In the rows, 128 means zero.
Each named turn below is shown by a few rows before and after it. Which turns, in which order, take the first row of each later pair to the second? The first pair is answered.
turn keluv:
[125 139 159  73 155 137 143 149 107 162 154 151 100]  ->  [ 86 150 149 133 124 104 182 137 136 112 171 133  91]
[173  89  82  80 161  94  41 110 173  58 163 135 169]  ->  [157 132  86   6 178 100  74 123 154 120 156 169 126]
[119 110 143 168 104 137 112 116 117 127  93 121 148]  ->  [132 114 153 125 116 151 100 121 106 152  85 135 145]
[133 143  95  85 169 127 110 131 139 127 161 128 120]  ->  [107 153  94 104 161 119 127 126 147 115 167 127 108]
turn viti:
[147  94 139 147 127 131  92 123 128 106 125 125 162]  ->  [135 122 157 113 121 143 122 140 105 166  94 148 128]
[146 132 126  87 171 142 108 139 118 136 138 136 129]  ->  [ 95 143 137 157 112 126 161 135 125 134 107 125 107]
[101 135 113  82 153 108 137 111 150 118 172 135 100]  ->  [ 79 144 117 112 127 102 163 111 157 121 158 134  87]
turn Kof:
[133 113 139  99 127 149 122 124 127 162 111 131 119]  ->  [131 119 120  97 146 139 125 118 147 132 147 127 110]
[198  86  84 171 171  93  72 148  98  90 170 131 170]  ->  [206  70 102 194 140 107  71 150  80 105 124 134 176]
[147 141 139 134 153  84 128  86 129  88 152 137 101]  ->  [144 123 154 177 115  96 132  86 115 102 110 131 113]
[132  99 145 159  80 141 132 117 104 137  78 123 139]  ->  [152 121 136  67 141 145 117 128  97 167 105 157 122]
Then:
Each pair is 2 to 3 turns apart.
[117 149 166 134 107 140 151 142  92 163  58 140 109]  ->  [123 165 158  92 141 139 152 142  97 168  89 149  94]	keluv, Kof
[143 117 145 177 153 103 138 125 164  91 168 127 131]  ->  [164 114 181 118 150 144 118 145 115 173 107 155 139]	Kof, Kof
[ 92 155 125 128  99 130 155 137 117 170 104 136 104]  ->  [109 116 118 185  77 128 123 130 123 134  97 114 144]	Kof, viti, Kof
[100 156 130  88 152 115 158 138 168 123 156 133  98]  ->  [ 93 118 147 172  85 127 162 130 157 105 112 113 123]	viti, Kof
[106 141 137 102 121 140 135 153 125 156 110 130 123]  ->  [112 117 126 157 103 137 123 145 139 110 116 103 146]	keluv, keluv
[100  98  94 181  73 126 127 109 132  94 115 118 117]  ->  [107 146  89  64 130 132 134 124 120 147 137 161  79]	viti, keluv
[111 144 124 107 132 113 148 145 132 136 151 129 105]  ->  [123 124 139 118 110 135 137 149 106 158 107 127 122]	viti, Kof, Kof
[136 133 114 130 126  85 136 105 157  66 176 129 104]  ->  [168  95 166 130  92 133 103 118  98 135  82 141 130]	Kof, keluv, viti
[100 156 149  90 117 100 157 121  79 135 115 123 102]  ->  [ 92 154 137 127 104  89 167 111  96 103 131 112 105]	Kof, Kof
[120 110 191 191  81 128 122 125 119 122  95  98 151]  ->  [137 158 166  55 180 125 113 132 135 147 169 142 114]	viti, Kof, keluv
[ 94 147 114 128 118 103 164 119 134 118 165 132 123]  ->  [125  98 136 153 100 135 119 124 100 132 109 127 162]	keluv, Kof
[176 116 112  95 170 154  72 142 109 128 142 138 164]  ->  [150 101 104 192 124 133  93 127 131  78 134 110 174]	keluv, viti, keluv
[131 116 112 112 142 126 112 119 136 105 161 124 136]  ->  [106 119 135 154  96 124 138 124 122 118 114 123 128]	Kof, viti, viti
[ 95 168 109 109 130 117 156 122 133 118 130 142 103]  ->  [ 98 156 119 127 107 131 155 120 113 135  93 140 112]	Kof, Kof
[ 97 175 112  74 137 101 158 127 144 126 138 151 111]  ->  [157 111 104 113 137 122  81 108 145  78 138 125 179]	Kof, Kof, viti
[112 193 131  66 156 116 182 138 120 171 138 152  81]  ->  [111 178 103 102 174  90 169 122 158 104 198 124  97]	viti, viti, keluv
[135 110 121 173  99 130 129 138 112 124 116 113 147]  ->  [153 100 118 144 131 135 100 134 111 127 130 121 156]	viti, viti, viti
[120 143 154 122  70 157 149 146  81 170  65 116 107]  ->  [110 174  94 113 132 106 163 126 153  83 190  95  84]	Kof, Kof
[140 179 106  51 177 116 110 124 157 133 175 141 115]  ->  [140 178 120  41 177 128 112 134 145 153 156 147 115]	Kof, viti
[115 135 118 160 114 112 135 101 163  53 146 107 151]  ->  [ 87 161 152 144  78 127 177 117 127 130  82 131 122]	keluv, viti, keluv
[ 73 156 151 207  61 107 175 143 122 129  79 122  89]  ->  [165  87 166 134 108 166  58 148  74 163  47 132 150]	keluv, keluv
[175  69 140 136 122 170  66 130  85 151  73 121 170]  ->  [117 117 158 131  88 161 140 139  76 195  46 138 117]	viti, keluv
[ 80 120  89 125 145  82 133 148 103 115 157 133  87]  ->  [ 80  96 106 158 100  96 127 151  83 133 102 132 106]	Kof, Kof, keluv
[142  49 140 189 105  98  96 111 136 113 135  88 181]  ->  [171  83 132  56 184 115  79 127 123 161 167 128 151]	Kof, Kof
[115 118  96 207  78 166 145  98 145 116  86 142 130]  ->  [153 126  64 116 169 165  99  97 164 100 169 151 133]	keluv, Kof, Kof
[106 149 124 173 120  88 172 117 161  88 150  97 126]  ->  [144 164 142  55 170 120 141 139 125 166 135 140 121]	viti, Kof, viti
[108 120 118 113 160 114 138 128 157 106 151 147 113]  ->  [113  94 132 163 118 121 128 123 143 100 113 137 143]	keluv, Kof
[156 169  90  61 185 119 118 128 119 154 146 157 117]  ->  [131 146  75 173 142  88 132 106 157  68 170 107 136]	keluv, keluv
[ 87 162 133 116 142 124 148 141 149 136 159 152  91]  ->  [130 128 123 112 164 138  94 134 151 105 183 139 130]	Kof, viti
[154 114 175 106 115 181 109 148 100 196  74 162 157]  ->  [185  90 158 107 134 181  73 139 116 159 105 147 185]	viti, viti
[103 156 135 138 105 115 159 129 134 131 106 132 109]  ->  [124 140 111 141 132 107 137 118 162  85 150 118 130]	Kof, Kof, viti
[159  68 118 179 117 141  79 127 120  64 155 100 174]  ->  [ 71 158 112 167 101 100 204 140 143  89 168 122  78]	keluv, keluv, keluv
[171 122 100 119 150 105  81 116 134 119 167 128 160]  ->  [104 149 127 186  80  94 156 115 125 142 123 128 119]	viti, keluv
[187  68 167 143 129 186  19 135  93 124  96 152 196]  ->  [ 55 160 159 238  55 108 181 137 152  94 123 135  99]	viti, Kof, viti
[146  82 144 183  32 158 128 118  97 121  75 118 147]  ->  [117 101 130 199  25 145 153 114 125 102  95 107 132]	Kof, viti
[113 165 124  52 172 122 143 137 137 170 149 151  82]  ->  [169  78 118 136 146 137  62 114 139  91 148 103 174]	viti, Kof, viti
[137 127  97 109 157  81 130 130 171 119 172 156  85]  ->  [131 109 100 177 116  78 133 124 177  95 158 129 107]	viti, keluv
[130  85 150 186  81 150 110 127 105 129  80 111 149]  ->  [170 106 118  79 175 150  69 132 119 128 152 131 146]	viti, Kof
[190  99 130 174 100 137  51 132 131  89 139 113 173]  ->  [147 118 148 219  58 124 102 135 138 102 106 111 149]	viti, viti
[100 158 117 158 136 102 156 109 137 137 139 125  92]  ->  [121 145 104 161 151 103 130 104 146 110 161 120 112]	viti, viti, viti
[109 125 111 174 107  90 136 120 158  78 176 113 122]  ->  [159  75 147 153  94 149  81 131 103 130 104 123 170]	Kof, keluv, viti
[129 126 126  74 117 161 106 129 103 189  68 161 101]  ->  [111 106  82 191  99 116 108 105 164  63 133 105 126]	Kof, viti, keluv
[106 147 119 139 117 105 184 128 130 135 115 118  94]  ->  [126 126 106 157 125  92 153 112 147  85 144 102 118]	viti, viti, viti
[125 164 131  59 160 130 149 150 132 178 132 154  93]  ->  [110 121 156 171  71 133 157 142 111 166  67 131 125]	viti, Kof
[106 126 129 155  95 127 155 128 128 135 110 123 123]  ->  [142 101 116 136 134 131 101 120 132 108 134 116 159]	viti, Kof
[141 130 104  95 172 128 113 119 159 107 174 122 132]  ->  [154  96 147 144 113 154  94 128 119 142  88 122 164]	Kof, Kof, viti
[165  81  97 130 139 135 103 109 140 108 145 121 153]  ->  [128 144  96  80 152 119 159 125 140 143 158 148 100]	viti, Kof
[128 109 128 162  85 117 147 123 141  96 127 115 118]  ->  [121 128 143 137  87 125 161 135 121 136 103 128  97]	viti, viti
[ 83 140 140 150  95 130 174 136 115 165  81 134 102]  ->  [152  79 135 141 124 161  85 134 102 151  81 129 164]	keluv, keluv, viti
[150  99 149 120 113 150  98 138 104 129 113 126 157]  ->  [128 137 120 104 144 117 121 127 140  90 176 119 132]	viti, Kof, Kof
[114 129 111 141 133  84 159 122 154  81 166 113 116]  ->  [117 139 112 113 146  84 164 125 146  93 174 126 106]	viti, keluv
[ 98 138 142 136 104 106 160 131 113 144 104 150 103]  ->  [ 92 135 121 165 106  95 160 124 132  98 128 135 118]	Kof, keluv
[111  91 110 203  98 137 113 108 130 106 117 102 132]  ->  [ 69 151 117 143 113 128 171 123 127 168 115 133  74]	keluv, keluv, keluv
[104 129 127 105 186 145 131 117 116 126 147 132 120]  ->  [ 83 131 141 127 156 143 155 121 103 149 112 136 106]	viti, Kof, Kof
[147 126 115 148 128 118 138 125 136  76 159 119 146]  ->  [132 134 146 136  94 137 160 138 104 140 100 144 131]	viti, viti, Kof
[114 144 124  87 162 135 154 128 142 161 133 161 107]  ->  [151  82 135 146 129 151 102 115 134 132 102 138 165]	viti, keluv, Kof
[109 160 102  95 144 108 148 125 160 119 166 127  92]  ->  [128 122 100 151 132 107 119 115 165  76 168 107 133]	viti, keluv
[ 83 133 152 154  52 126 138 141 144 127 153 113 153]  ->  [126 126 160  71  94 154  99 154 117 175 147 143 164]	Kof, viti, viti
[101  95 114 144 141  69 129  75 159 103 140 116 119]  ->  [126  93 111  93 175  79 105  78 151 125 148 131 126]	viti, viti, viti
[113 153 106  53 181 123 135 155 153 171 146 180 121]  ->  [ 64 130 121 196  90 106 184 141 162 129 102 142 128]	keluv, Kof
[ 85 169 135 100 115 106 188 150 113 137 141 126  94]  ->  [123 101 133 185  93 117 127 130 112  82 126  87 160]	Kof, viti, Kof
[116 139 119 157 140 103 155 129 152  97 157 131 116]  ->  [134 136 110 123 164 114 128 129 148  98 172 137 121]	viti, viti, viti
[155  90 136 143 115 149 108 146  94 141  91 117 136]  ->  [124 137 135 104 124 139 153 158  99 165 104 136  86]	Kof, viti, Kof
[128  99 144 171  99 129 126 120 133  89 116 110 144]  ->  [131 106 162 138  96 144 124 132 105 135  84 129 135]	keluv, viti
[ 93 175 106 126 134  91 176 124 160 109 172 126 100]  ->  [140  95 144 189  81 139 114 122 114 124  82 116 171]	keluv, Kof
[103 154 133 135 124 117 152 128 144 131 124 138 119]  ->  [105 143 141 151 110 121 148 130 132 136 106 132 129]	keluv, viti, viti
[ 80 161  97 147 107  95 183 123 142 103 149 103  99]  ->  [129 156 113  48 157 141 134 138 101 176 123 145 103]	keluv, keluv, keluv
[112 161 114 103 142 119 168 116 138 125 149 121  96]  ->  [140 154 115  68 166 137 137 117 128 136 150 134 111]	keluv, viti
[127  99 119 172 132 142 114 108 134  69 144 116 168]  ->  [152 113 133  85 163 173 105 123 100 141 122 153 154]	Kof, Kof
[137  85  97 177 129 177 136 139  87 127 101 121 168]  ->  [134 127  77  93 192 161 144 143 100 136 159 147 133]	keluv, Kof
[102 167  98 140 128  90 169 152 123 124 146 130 109]  ->  [162 129 106  85 163 123  98 158  95 152 136 140 150]	viti, Kof, viti
[115 145 116  99 154 110 158 129 153 118 171 149 109]  ->  [153 102 115 122 156 124 108 117 153  93 173 135 158]	keluv, keluv
[126 150 112 128 167  81 143 142 157  97 204 145 105]  ->  [171  97 117 155 158 112  79 139 136  85 177 127 162]	viti, keluv, keluv
[166  90 128 163 136 153 100 121 135 105  97 106 170]  ->  [145 103 148 164 113 155 117 129 119 137  67 119 159]	keluv, viti, keluv
[127 108 139 159  99 130 114 124 129 121 105 117 139]  ->  [142 128 124  85 148 134 104 136 127 139 135 135 130]	keluv, Kof
[149 184 143 118  83 144 173 136  62 161  84 118 127]  ->  [206 141 124 109 128 157 103 126  71 116 119 103 179]	keluv, keluv, viti
[ 97 112 102 143 139 119 129 117 145 114 164 134 152]  ->  [ 77 126 112 148 126 120 149 123 141 129 145 137 140]	viti, viti
[108 128 121 169 114 126 154 118 102 100 101 152 152]  ->  [141 134 104 113 164 126 124 118 114  93 146 157 157]	keluv, Kof, Kof
[168  91 110 166 137 135  82 124 135  80 142  96 177]  ->  [132 169 100  67 180 120 137 138 145 127 181 135 104]	viti, Kof
[103 144 130  63 149 124 112 114 128 128 162 140 124]  ->  [123 119 129  73 149 132  83 106 126 120 158 132 149]	keluv, Kof, viti
[164  72 122 156 151 134  99 118 130  88 139  92 150]  ->  [144  78 125 186 130 128 120 121 132  88 133  83 146]	keluv, Kof, Kof
[128  90 158 175  72 148  97 114 109 139  32  96 187]  ->  [138 165 115  14 203 130 101 130 135 163 134 140 127]	keluv, Kof
[ 96 169 130 110 117 110 178 127 135 154 136 145  70]  ->  [169 106 105 118 156 130  83 108 143  92 178 119 148]	viti, keluv
[ 98 135 108 140 129 109 160 133 144 108 134 125 105]  ->  [142  89 128 151 109 145 112 131 111 127  94 122 144]	keluv, Kof
[103 140 150  73 144 109 160 137 134 154 138 137  76]  ->  [ 92 143 150 113 117 100 176 135 141 139 134 125  79]	keluv, viti, viti
[165 102 122 116 149 144  89 137 114 119 128 130 166]  ->  [108 134 145 157  94 133 161 143 113 141  86 131 128]	viti, keluv
[120 137 100  94 170 139 144 146 149 145 127 176 142]  ->  [104 137  87 120 168 123 154 136 172 114 147 163 139]	keluv, viti
[114 125 153 129  82 139 140 141 110 172  64 132 125]  ->  [167 110 134  74 140 147  76 137 112 161 100 138 151]	viti, keluv
[138 132 117 106 132 131 120 144  97 179 100 160 134]  ->  [137 109 125 147 109 134 112 136 100 160  83 146 153]	viti, keluv, viti
[163  98 118 130 123 147  78 118  97 118 120 129 168]  ->  [161 105 102 129 140 132  81 110 117  95 154 127 157]	Kof, Kof
[131 141 148  83 106 136 159 151 124 181  96 127  98]  ->  [181  81 126 114 130 148  87 136 129 127 120 100 163]	viti, keluv
[123  97 157 199  76 143 121 125 111 122  79 117 147]  ->  [ 81 141 161 173  76 135 175 135 112 157  83 134  93]	keluv, keluv, keluv
[ 92 137 129 162 115 125 160 132 128 143 115 121 111]  ->  [124 130 138 114 135 147 126 138 106 176 103 137 118]	keluv, keluv, keluv
[115 152  97 136 137  88 122 123 153 117 158 119 134]  ->  [ 96 161 124 134 107 107 149 139 132 160 110 134 113]	keluv, keluv, viti
[142 112 152 102 120 168  99 139 119 185  83 168 132]  ->  [145  89 149 141 101 161  84 134 123 157  79 151 151]	viti, keluv
[112 134 101 113 151  81  68 101 123  92 176  93 156]  ->  [114 152 116  52 172  98  85 116  98 154 153 120 132]	viti, viti, viti
[142 129 149  94 151 144 120 132 122 148 140 143 109]  ->  [129 109 164 159 106 144 133 126 117 132 110 125 122]	keluv, keluv, Kof
